Each row has a name. Each question is about the rows just above it. Places in a row count from 1.

2.895, 7.698, -2.100, -2.336, -8.268, 1.123, 2.307, 3.890, -5.766, -5.519, -0.599, 1.324 = (73)
3.778, -0.947, 1.687, -1.994, 0.408, 2.990, -4.691, 2.747, -2.611, -0.159, -1.575, -1.223 = (2)
0.463, 1.569, -0.152, -0.431, -2.070, -0.297, 1.997, 0.254, -2.674, -1.358, -2.405, -0.212 = (87)
-2.891, 1.690, -1.443, 2.697, -0.919, -3.005, 4.250, -1.772, 0.161, -0.091, 1.311, 0.542 = (124)
-1.030, 0.255, -0.334, 1.867, -1.131, -1.284, 1.660, 0.358, 0.257, -0.135, 1.880, -0.593 = (178)
0.285, 2.902, -1.277, 0.926, -2.098, -2.661, 3.854, 1.314, -4.619, -2.570, -0.634, -0.047 = (146)
1.205, 0.295, 0.398, -2.431, 0.688, 0.311, -0.650, -0.454, 0.130, -0.557, -2.104, 0.891 = (135)
1.595, -0.223, 1.596, -3.582, -2.638, 3.107, 0.927, 0.927, -1.176, -0.223, -2.553, -0.065 = (20)
1.596, 1.215, -1.389, -0.178, -0.245, -1.491, 0.004, -1.181, -1.077, -1.919, -2.220, 0.418 = (152)
-4.018, -7.438, 2.599, 2.795, 7.093, -1.169, -0.779, -3.617, 3.791, 5.698, -0.577, -1.960 = (17)
2.589, 0.924, 2.109, -1.561, -2.609, 3.208, -3.258, 3.382, -3.058, 1.129, -1.578, -2.190 = (3)
Move every entry of 0.463, 1.569 by -1 step of 0.001.
0.462, 1.568
Shift each entry of -1.772 by -1 times 0.001:
-1.773
Every place of 0.927 in (20):
7 8
Among the named rows, does one hold -0.634, -0.047 next to each other, in this order?
yes
Is 2.307, 3.890 printed in one of the named rows, side by side and in this order?
yes
Shift each entry of 0.398, -2.431 by -1 times 0.001:
0.397, -2.432

-0.475, -4.270, -0.491, 1.382, 2.557, 5.089, 3.694, -4.805, -2.001, 2.446, 0.122, -2.362, 3.801, -2.581, 1.983, 1.240, -3.365, 4.563, -0.019, -2.029, 2.759, -0.322, -6.323, -0.331, -2.236, -2.980, 2.163, 2.969, 0.834, -0.522, 1.931  (135)
2.784, -7.147, -0.136, 2.175, 2.167, 3.504, 3.353, -8.473, 2.634, 3.649, 4.379, -5.267, 3.086, 5.773, 5.331, -3.611, 3.505, 3.451, 1.667, -4.971, 5.511, 3.041, -5.074, 4.478, 2.936, -6.395, 4.781, 1.868, -3.313, 2.548, 2.471  (124)
2.784, -7.147, -0.136, 2.175, 2.167, 3.504, 3.353, -8.473, 2.634, 3.649, 4.379, -5.267, 3.086, 5.773, 5.331, -3.611, 3.505, 3.451, 1.667, -4.971, 5.511, 3.041, -5.074, 4.478, 2.936, -6.395, 4.781, 1.868, -3.313, -0.774, -0.183  (20)
Does one of the named rows hold -0.019, -2.028 side by side, in this order?
no
Is -2.362, 3.801, -2.581, 1.983 printed in one of the named rows, side by side and in this order?
yes
Move every entry of 3.505, 3.451 by -1 step of 0.001.
3.504, 3.450
Move every entry of -2.581, 1.983 by -1 step of 0.001.
-2.582, 1.982

